In the rows, zero is written as 128.
One turn moves every row onto another: examples first, then more rows asked
zemu: [112 118  94 110 118 137 160 107  68 105 141  90 140 153 121 143 112 145
 142 126 132 146 145 113 100 107 141 168 102 145 155 150 121 119 120]
Suge: [111 120  92 140 169 167 131 105 122  92 121 171 108 159 121 148 124 113
 121 127  97 163 146 163 117 154 149 147 140 157 151 135  95 119 129]
zise: [150 164  87 121 147 146 145  82 127 145 140 130 148 150 131 170 149 160
 124 151 140 145  99  94 137 167 124 145 116 126 163 122  99 143  88]
Sedur: [ 86 124 112 112 135 155 148 172 131  95 113 119 115 185 141 101 109 116
 115 150 133 115 153 113 131 116 117  99 124 186 158 134 131 102 148]
Lanez: [115 146 104  97 164 167 153 167 149  83 129 156 109 183 149 124 123 135
  88 154 121 120 142 118 124 114 128 101 122 168 147 145 105  96 148]
Vun: [ 97 130  91  90 122 159 164 123  94 118 125  99 121 144  95 137 101 149
 143 124 134 110 100  87 100 122 121 163 122 137 163 163 140 155 112]
simum: [107 153  58 119 123 123 163 104 115 120  74 121 113 162 116 149 149 103
 136 141 174 118  93 129 120 154 128 125 139 145 162 114 142 107 115]
Nudil: [ 78 146  90  91 138 156  92 110 171 145 108 109 128 146 116 156 140  98
 168 139 145 102 108 106  99 134 124 140 142 116 153 147 126  87 158]
Zuv: [123 112 106 120 111 182 122 131 142 152  98 111 130 141 146 110 145 141
 121 109  99 112 102 149 150 151 126 134  87 154 164 156 127 143 118]
Fuv: [137 113 103 116 104 132 127 105 162 122 113 111 143 130 137 115 133 157
 120 111 110 112  86 121 134 145 116 121  70 140 153 153 114 142 121]
Risu: [103 161  99 128 146 144 107 125 152 120 118 123 150 164 148 151 128 157
 141 117 104 109 126 141 120 105 143 131 197 130 114 140 131  67 142]
niz: [132 125 111  74 146 161 140 148 122 135 112 157 135 168  98 142 117  97
 128 159 105 144 124 111 116 102  70 148 170 161 150 157  90 132 124]
Bopuz: [131 165 116 147 116 161 139 109 103 184 115 133 118 136 146 184 119 140
 101 107 127 125 119 144 107 132 147 122 168 136 154 132 127 134 160]
saru: [142 119 128 113 163 167 164 153 120 154 106 139 114 141 147 186 175 145
 101 124 147 146 146  79 122 120 127 141 117 123 147 151 102 125 131]
puvo: [115 160 102 104 107 142 121 142 115 153 129 129 145 131 104 177 174 113
 125 159 124 153 145 109 144 142 103 120 168 144 146  77 135 138 133]
tere: [115 136 101 138 170 110 145 100 127 121 123 139 164 165 138 154  76 121
 139 119 140 143 123 112 110 110 118 117 188 143 128 129  78 102 130]
Fipub: [141 111 103 112 103 107 144  99 156 134 116 115 148 137 131 132 131 176
 132 114 118 125  94  96 114 148 115 114  84 127 145 133 123 143 127]
Vafu: [148 147 139  90 114 129 144 124 129 105 106 120 147 106 155 140 152  88
 115 125 167 127 102 138 168 143 106 106 132 133 140 111 134  97 125]
Pobu: [117 154  96 118 130 135 133 133 154 124 146 152 133 156  80 153 138 102
 144 138 141 130 157 120 162 141  98 112 168 124 137  86 121 155 142]
bizo: [147 137 125  86 114 137 149 115 121  91 119 127 127 110 122 141 168  86
 123 135 162 136  95 135 160 158 109 133 137 126 142 116 146  91 130]
gade: [127 144 112  94 184 180 159 152 138  90 135 162 106 171 141 149 113 145
  81 144 106 133 131 109 107 122 124 123 119 161 138 134  98  96 147]
semas: [132 154 139  82 119 153 143 135 137 150 109  94 163 129 164 139 114  83
 109 129 160 124  98 109 161 129  98  93 140 145 141 114 115 100 117]
mege: [134 162  82  76 165 161 128 155 138 120 103 123 143 175 109 158 119  80
 143 136 104 147  89 114 102 131  87 149 130 158 150 158 102 121 102]
did: [ 99 164 113 131 152 148  96 132 143 112 140 106 156 165 164 148 120 171
 126 121 114 107 138 139 142 118 144 128 169 121 115 150 126  75 129]
satem: [104 122 150 116 167 130 115 145 105 110 129 121 113 118 118 156 158  91
 140 123 125 122 137 122 117 141 129 187 118 154 150 115 121  83 127]
Rero: [110 117 123 101 142 122 135  97 175 142 127 126 122 153 126 147 138 133
 134 118 141 125 121  80 113  90 139 119 151 154 111 138 103 175 159]
mabak: [102 149 138 128 145 176 105 136 137 119 171  92 166 157 156 132 125 160
 125 131 116 128 147 121 170 130 144 129 164 123 124 141 116 124 117]
Liki: [ 82 134 101 118 125 160 121 131  97 166 133 121 131 121 129 180  95 131
 124  85  99 143 132 135 102 141 161 127 160 129 133 127 134 123 146]

satem goes to saru
Pobu goes to mege
Where do these go?
gade goes to Fipub
zise goes to tere
did goes to Vafu
semas goes to Sedur
puvo goes to niz

One turn moves every row onto another: examples first, then more rows asked
nen: [ 83 112 146 110 117 133 125 127 127 130 120 165]
zari: [101 129 124 104 126 155  91 162 106 125 153 155]
der: [106 134 146 144 128 104 167  92 133 131 142 126]
Bet: [114 122 110  91 104 148  85 155 122 126 131 137]
Guna: [108 144 131 161 133 106 151  89 143 132 123 120]
Nor: [150 170 109 108  99 143 106 164 116 119 160 120]
Fof: [139 149 108  95 156 150 127  82 117 125 142 140]
nugan: [151 169 100 130  99 158  97 141 110 116 160 115]
sidu: [142 142 131  82 145 129 133  85 126 130 137 142]
Liv: [154 180 114 142 103 113 141 119 138 123 141  97]
pok: [ 80 104 137 113 129 137 125 127 130 138 141 160]
Vip: [103 121 119 117 116 164  84 162 117 112 143 132]
kibo: [153 180 103 157 113 126 130 120 125 116 170 123]
lufu: [140 156 107 137 132 181 131 106 142 115 112 152]
rur: [140 154 115 150 119 170 157 148 116  96 108 140]
dumo: [106 145 128 155 134  99 173 106 119 130 137 129]
povon: [136 171  89 109 104 156  94 141 114 124 148 110]
nute: [ 71 119 142 131 136 127 141 135 126 112 122 155]
muge: [ 83 120 128 116 122 153  91 159 131 136 144 123]
nur: [151 167 110 162 106 101 139 108 104 128 137 117]
gilob: [114 121 119 102 154 134 138 135  81 143 131  94]
Nep: [128 135 134  90 161 117 136 123  86 133 147 106]
nosem: [122 135 147 130 138 128 147 174  95 129 120  96]
fanud: [ 74 113 136 139 148 133 120 116 122 134 130 155]
Tifeg: [ 72 127 159 121 136 121 130 116 139 128 139 133]
dod: [ 97 141 144 156 122 118 153  88 128 142 132 143]
fef: [134 160 115 114 130 169 147  92 131  98 111 143]
Nifo: [152 177 118 145 105 121 149  99 121 128 159 111]
zigik: [142 177 123 165 103 114 136 101 118 123 137 108]
Gan: [147 151 123 170 117 167 126 155 115 123 107 141]
bivo: [119 141 117  83 150 147 135  84 108 126 125 114]
lon: [134 153  93 137 109 156  92 162 123 128 163 117]
tunu: [106 141 146 154 118 104 157  98 115 131 123 151]
Vides: [153 163 102 130  98 129  98 150 114 107 151 102]
dadal: [115 162 143 146 128 104 155  91 134 116 154 133]
gopud: [130 146 130 159 120 168 142 163 127 116  99 124]
vavo: [126 118 141  90 151 109 125 131 105 138 129  99]
Lod: [ 90 135 119 101 117 163  92 156 123 109 128 142]
vib: [ 75  99 145 127 135 131 126 133 132 122 132 140]
zal: [115 118 111  96 114 143  90 165 120 117 153 136]
puve: [155 162 120 132 125 165 135 100 131 120 123 167]
gara: [147 178  94 142 114 116 144 110 111 137 153 102]
sen: [156 155  88 122  99 128  95 142 109 125 142 108]
Poba: [127 130 117 142 134 149 153 175  85 123 120 109]
Rekig: [128 123 136 145 134 131 120 173  98 134 110 100]

Tifeg goes to muge
pok goes to zal
Where do these go?
Bet goes to sen
Vip goes to nugan
vavo goes to Rekig
Lod goes to povon
gopud goes to lufu
Poba goes to rur
Nor goes to Liv

One turn moves every row onto another: examples first, then more rows asked
Ruka: [119 112 180 101 138 134 147 127 104 118 125 148 109 147]
Mes: [128 126 104  72 153 146 150 114 171 104 127 122 109 118]
vomu: [111 126 159 125 115 123 144 125 120 104 131 152 115 167]
Dud: [124 111 168 107 140 121 142 124 100 107 135 160 106 137]
Dem: [116 154 124  80 170 167  72 117 148  85 132 132 129 117]
ziz: [129 142 119  62 164 153 162 106 149  91 110 122 125 113]
tar: [108 153 120  90 168 182  75 115 154  93 130 129 120 122]
deza: [118 119 155 124 142 132 148 114 101  98 136 166 102 139]
zaz: [ 94 137 109 134 155 107 117 160 123 140 129 109 108 130]
Situ: [ 90 134 114 136 176 136 127 151 110 146 121 108  97 121]
Bupa: [106 150 119  88 156 180  72 120 163  98 131 123 121 132]
kamu: [ 85 151 134 121 165 135 131 157 105 146 101  92 124 140]
bir: [125 140 123  60 142 142 155 118 167 103 109 109 134 136]
rozo: [110 136 167 121 126 131 152 119 106  97 120 150 123 165]
figu: [107 163 136  79 160 180  78 120 149  91 115 118 140 133]
vevu: [102 143 134 106 165 104 120 165 107 143 113 101 127 128]
todar: [119 148 101  86 145 155 160 105 169  90 113 120 124 135]
Tulof: [118 151 132  69 166 163  69 125 151  97 130 126 131 121]
Belef: [136 136 125 140 124 161  97  99  88 123 118  92 138 133]
pesa: [ 95 150 117 134 188 132 132 140  92 124 112 117 111 111]
pak: [114 153 138  69 163 178  73 124 151 102 120 115 134 127]
dubo: [144 119 124 131 126 154  89 105  92 135 129  93 126 121]
zigep: [144 130 127 135 133 160  96  98  79 124 121  97 132 120]
zezo: [128 128 114  66 162 159 158 108 159 104 118 120 111 111]
dag: [108 166 126  84 153 168  74 120 155  86 123 124 142 136]
vipu: [108 157 121  85 148 166  69 125 166  94 130 122 132 137]
vos: [147 131 130 123 119 135  88 108  88 125 125  94 145 127]
vidi: [149 136 126 131 129 144  92 100  79 114 123 101 145 120]
Mor: [116 144 115  73 140 159 162 112 170 102 106 108 128 141]
bipem: [108 115 155 127 120 139 145 123 122 116 136 150 100 163]
zare: [106 154 123 120 179 100 123 153  92 118 118 118 127 113]
Sufu: [141 128 132 128 118 152  91 108  92 133 119  85 139 134]
rodo: [ 82 169 119 142 165 133 135 144 102 121 102 103 129 143]
Lesuz: [ 91 163 107 144 156 104 125 152 113 118 120 115 128 137]
sem: [140 137 116 145 121 144  93  98  89 114 126 101 139 129]
Ves: [112 128 180 111 135 145 155 119  98 109 117 146 118 157]
nalu: [145 125 118 136 118 137  86 106  96 124 135  99 132 125]
fub: [126 139  96  81 146 141 153 109 172  89 125 126 119 126]
Nesof: [109 115 152 132 136 148 150 114 110 110 135 157  94 150]
Sagav: [131 144 122  57 153 136 158 113 156  92 111 120 136 122]

Ves goes to bipem
vevu goes to Lesuz
vidi goes to Belef
Where do these go?
Mor goes to Mes
Tulof goes to dag

